37	75	-92	106 -> rezil
47	70	78	96 -> depap
37	75	42	106 -> bikot
find: 37	75	-92	106 | rezil
find: 47	70	78	96 | depap

-95	-86	-85	98	89	-86	-94	84	-94	-83	-92  nes
-95	-86	-85	98	89	-86	-94	-39	-94	-83	-92  bikot
85	65	91	-51	-31	31	48	-34	75	84	83  tapu
85	65	91	-51	-31	31	48	-34	75	87	80  Punot
find: -95	-86	-85	98	89	-86	-94	84	-94	-83	-92 | nes
find: 85	65	91	-51	-31	31	48	-34	75	87	80 | Punot
find: 85	65	91	-51	-31	31	48	-34	75	84	83 | tapu

96	-10	-78	63  tapu
20	5	-5	-25  kanub
30	17	-3	-33  Punot
20	29	-9	-29  nes
25	-26	-13	-33  depap
28	-38	-57	49  rezil
48	-13	-89	73  noveg
-1	29	-9	-29  bikot
-8	-38	-2	49  vatom
66	-34	-52	35  daz
28	-38	-2	49  Nefi
find: 20	29	-9	-29 | nes
find: 96	-10	-78	63 | tapu
find: 28	-38	-57	49 | rezil
find: -8	-38	-2	49 | vatom
find: 66	-34	-52	35 | daz

-105	-17	-31	-3	-9	0	-42	-5	-11	-5	13	37	-5 : vatom
-105	-17	-31	-3	-9	0	-42	0	5	-1	4	-2	-3 : bikot
4	-46	1	6	8	-2	-2	0	5	-1	4	-2	-3 : depap
find: -105	-17	-31	-3	-9	0	-42	0	5	-1	4	-2	-3 | bikot
find: -105	-17	-31	-3	-9	0	-42	-5	-11	-5	13	37	-5 | vatom
find: 4	-46	1	6	8	-2	-2	0	5	-1	4	-2	-3 | depap

-45	9	12	17	5	-1	-62	-64	-33	77	-44	20	-14	-32	11	-95	-21	-43	-60	-6	-8	-10	-20	52	-80	52	-15	24	77	-13	7	-20	18	60	-49	-8	19	74	0	-30	-29	-21	-18	9	2	74	-32	-6	65 = bikot
-54	11	27	34	12	-5	-59	-70	-20	67	-44	18	-7	-39	-3	-66	-20	-19	-51	-10	-25	-10	-15	29	-70	61	-12	19	57	-16	27	-28	-8	45	-43	-6	24	61	8	-24	-18	-4	-20	4	-8	76	-16	4	35 = kanub
-15	-48	11	21	-44	-16	-32	1	23	76	-64	-20	-53	-13	12	-43	-45	-8	-20	-48	23	-13	-48	42	-54	28	47	32	82	7	8	-5	16	69	-47	39	-10	-2	-63	-61	17	-29	-22	-88	-4	65	-44	10	32 = vatom
4	1	-10	-5	4	10	10	3	-20	27	9	11	-8	21	18	-30	-14	-17	12	2	4	11	-6	36	-12	-8	3	-3	24	-3	-16	11	35	5	-1	11	17	23	-23	-11	-31	-21	-2	24	16	3	4	1	20 = rezil
find: -15	-48	11	21	-44	-16	-32	1	23	76	-64	-20	-53	-13	12	-43	-45	-8	-20	-48	23	-13	-48	42	-54	28	47	32	82	7	8	-5	16	69	-47	39	-10	-2	-63	-61	17	-29	-22	-88	-4	65	-44	10	32 | vatom
find: -54	11	27	34	12	-5	-59	-70	-20	67	-44	18	-7	-39	-3	-66	-20	-19	-51	-10	-25	-10	-15	29	-70	61	-12	19	57	-16	27	-28	-8	45	-43	-6	24	61	8	-24	-18	-4	-20	4	-8	76	-16	4	35 | kanub

24	29	-2	-54	-48	72	52 -> depap
-21	-25	-5	-27	-76	-38	-30 -> bikot
-22	-24	-5	31	23	-48	-35 -> daz
2	3	-1	19	35	2	1 -> vatom
-10	-11	1	19	15	-30	-21 -> kanub
-1	1	-4	-24	-36	9	6 -> nes
2	2	3	33	57	-4	-1 -> gimol
find: -21	-25	-5	-27	-76	-38	-30 | bikot
find: -22	-24	-5	31	23	-48	-35 | daz

-43	-40	-15	-31	-23	17	-9	35	-24	-34	-27	8 = kanub
-48	-61	-53	-44	-54	21	-29	50	-54	-76	-24	21 = nes
-3	-12	-18	-13	-8	14	-14	15	-13	-21	5	8 = gimol
-50	-20	12	-10	1	0	19	7	14	7	-31	-5 = noveg
-50	-39	12	-10	1	0	19	7	14	7	-31	-5 = tapu
-5	-15	-28	2	-43	-37	-4	-10	-40	-36	-18	12 = bikot
-84	-46	16	-30	-14	12	12	30	6	-13	-46	-1 = Nefi
-84	-46	16	-30	-14	12	12	30	-1	23	31	-3 = rezil
-84	-46	5	-30	-14	12	12	30	6	-13	-46	-1 = vatom
find: -50	-20	12	-10	1	0	19	7	14	7	-31	-5 | noveg
find: -5	-15	-28	2	-43	-37	-4	-10	-40	-36	-18	12 | bikot
find: -48	-61	-53	-44	-54	21	-29	50	-54	-76	-24	21 | nes

-74	2	49	-31 -> Punot
4	4	70	12 -> depap
-94	28	-2	14 -> daz
9	-1	59	-80 -> vatom
-66	-9	-52	-9 -> noveg
find: 4	4	70	12 | depap
find: -66	-9	-52	-9 | noveg
find: -94	28	-2	14 | daz

17	21	-58	-67	-67	-37	-33	-4	-13	-3 -> Nefi
-9	18	-21	-13	-1	-16	-3	17	22	32 -> depap
-5	11	-15	28	5	-49	-24	-39	-30	-22 -> nes
-6	-1	42	-8	36	67	43	57	58	81 -> vatom
18	-14	6	-46	-60	35	-15	3	-21	12 -> kanub
18	0	34	0	-9	21	-8	-14	-30	34 -> rezil
find: -9	18	-21	-13	-1	-16	-3	17	22	32 | depap
find: 18	0	34	0	-9	21	-8	-14	-30	34 | rezil
find: 18	-14	6	-46	-60	35	-15	3	-21	12 | kanub
find: 17	21	-58	-67	-67	-37	-33	-4	-13	-3 | Nefi

37	16	-86	2  vatom
28	-44	46	-51  noveg
33	-26	-54	29  tapu
find: 33	-26	-54	29 | tapu
find: 28	-44	46	-51 | noveg
find: 37	16	-86	2 | vatom

-55	-6	54	62 = Nefi
-53	5	12	99 = gimol
50	33	-55	-4 = bikot
59	-70	-74	-27 = noveg
50	33	-55	61 = nes
find: -53	5	12	99 | gimol
find: -55	-6	54	62 | Nefi

27	14	-6	21	-1	-19	-28	-15	-23	21	-17	1	24	15	47	-20	-33	64	-4	44	-40	-21	-22	6	-15	-19	0	-16	-8	23	-21	-4	9	17	-21	-17	-27 : Nefi
-40	-28	73	-36	-33	45	28	60	39	-2	-23	2	31	-45	-42	34	64	-100	20	-67	86	23	25	-47	-29	27	20	11	-36	-5	22	-19	31	-29	10	-43	45 : nes
-26	23	-24	-57	-8	-31	14	12	30	31	-3	31	15	-22	4	28	7	20	-27	-20	2	-22	24	-42	18	23	-19	11	37	10	-25	3	-24	-33	35	-64	24 : tapu
find: -40	-28	73	-36	-33	45	28	60	39	-2	-23	2	31	-45	-42	34	64	-100	20	-67	86	23	25	-47	-29	27	20	11	-36	-5	22	-19	31	-29	10	-43	45 | nes

6	13	17	-24	-22	-1	-4	-16	8	-14	-57	-30	6	45	45	29	45	17	-13	-22	-86	16	-79	30 = kanub
6	13	17	-24	-22	-1	-4	21	8	-14	-57	-30	6	45	45	29	45	17	-13	-22	-86	16	-79	-4 = nes
4	30	-10	-12	7	-23	-3	12	-10	-3	42	31	7	17	26	11	-10	6	-14	-1	32	-22	-7	-10 = Punot
3	-16	3	-41	24	-47	11	4	-20	5	-25	-31	11	8	5	0	-14	0	2	-52	-41	12	-77	21 = tapu
38	20	17	19	-33	26	-20	12	9	0	-46	-27	31	38	37	27	47	25	-23	-4	-77	4	-44	-13 = depap
6	13	17	-24	-22	-1	-4	21	8	-14	-57	-30	6	45	45	29	45	17	-13	-22	-41	12	-47	14 = daz
find: 6	13	17	-24	-22	-1	-4	-16	8	-14	-57	-30	6	45	45	29	45	17	-13	-22	-86	16	-79	30 | kanub
find: 6	13	17	-24	-22	-1	-4	21	8	-14	-57	-30	6	45	45	29	45	17	-13	-22	-86	16	-79	-4 | nes
find: 38	20	17	19	-33	26	-20	12	9	0	-46	-27	31	38	37	27	47	25	-23	-4	-77	4	-44	-13 | depap

-10	30	-96	-22	20	3	-26	4	21	6	46	38	2	4	-22	-23	-6	0	-14	-11	-10	34	-5	-9	29	-6	-11	-36	-32	26	28	50	10	-12	21	6	-24	20	-26	16	-26	-38	-29	-8 = bikot
14	43	5	-5	8	30	-26	25	-3	2	-18	12	62	4	-33	-22	1	-16	23	-56	15	-7	57	-32	7	-16	10	32	-38	33	31	11	-3	-32	1	-49	-32	25	-22	4	-1	-46	-2	-15 = noveg
0	-46	41	7	-36	-38	1	18	-16	31	-20	38	-51	-22	25	-14	18	13	-5	32	-9	-3	-14	9	-15	-5	5	-18	18	-3	-17	-42	-3	24	-6	37	63	-23	24	22	55	29	18	39 = depap
-1	-6	27	-3	22	11	-52	45	-5	-27	-30	69	62	14	-37	-1	14	1	42	-5	-9	-12	35	-2	2	11	-23	15	-47	39	-29	13	1	-26	-20	23	16	25	-28	40	42	-18	-3	-12 = Punot
32	3	34	-7	31	-13	28	-19	10	-15	-2	20	19	60	14	-2	-10	49	4	22	-1	3	-25	1	34	14	4	-4	-5	-39	-6	50	-10	33	-60	73	-29	-3	0	-17	10	27	16	-26 = kanub
-1	-6	27	-7	-34	11	-52	45	-5	-27	-30	45	62	14	-37	-1	14	1	42	-5	-9	12	35	-2	2	11	4	15	-47	39	-29	13	1	-26	-20	23	16	25	-28	40	42	-18	-3	-12 = tapu
-44	-1	-34	4	-39	20	-18	-10	-29	-32	1	-13	-8	-42	-32	21	4	-50	-1	-8	9	5	9	3	-30	-7	-27	-20	7	2	-5	-47	28	-26	38	-80	38	-8	-12	-10	-34	2	-37	11 = vatom
-1	39	-50	-13	43	-4	15	-4	41	48	46	-34	-41	-29	51	-4	5	-26	-27	-8	-28	-10	-9	23	-5	9	1	2	3	31	23	11	-26	-11	42	-7	-47	-8	14	4	-22	-31	29	31 = nes
find: -1	-6	27	-7	-34	11	-52	45	-5	-27	-30	45	62	14	-37	-1	14	1	42	-5	-9	12	35	-2	2	11	4	15	-47	39	-29	13	1	-26	-20	23	16	25	-28	40	42	-18	-3	-12 | tapu
find: 32	3	34	-7	31	-13	28	-19	10	-15	-2	20	19	60	14	-2	-10	49	4	22	-1	3	-25	1	34	14	4	-4	-5	-39	-6	50	-10	33	-60	73	-29	-3	0	-17	10	27	16	-26 | kanub
find: 14	43	5	-5	8	30	-26	25	-3	2	-18	12	62	4	-33	-22	1	-16	23	-56	15	-7	57	-32	7	-16	10	32	-38	33	31	11	-3	-32	1	-49	-32	25	-22	4	-1	-46	-2	-15 | noveg

-1	6	-8	-13	10	-50	55 : noveg
-60	13	17	-23	10	22	-57 : tapu
-3	-4	-18	-39	-5	-82	13 : gimol
-25	22	56	-4	6	57	-27 : bikot
find: -25	22	56	-4	6	57	-27 | bikot
find: -1	6	-8	-13	10	-50	55 | noveg
find: -60	13	17	-23	10	22	-57 | tapu

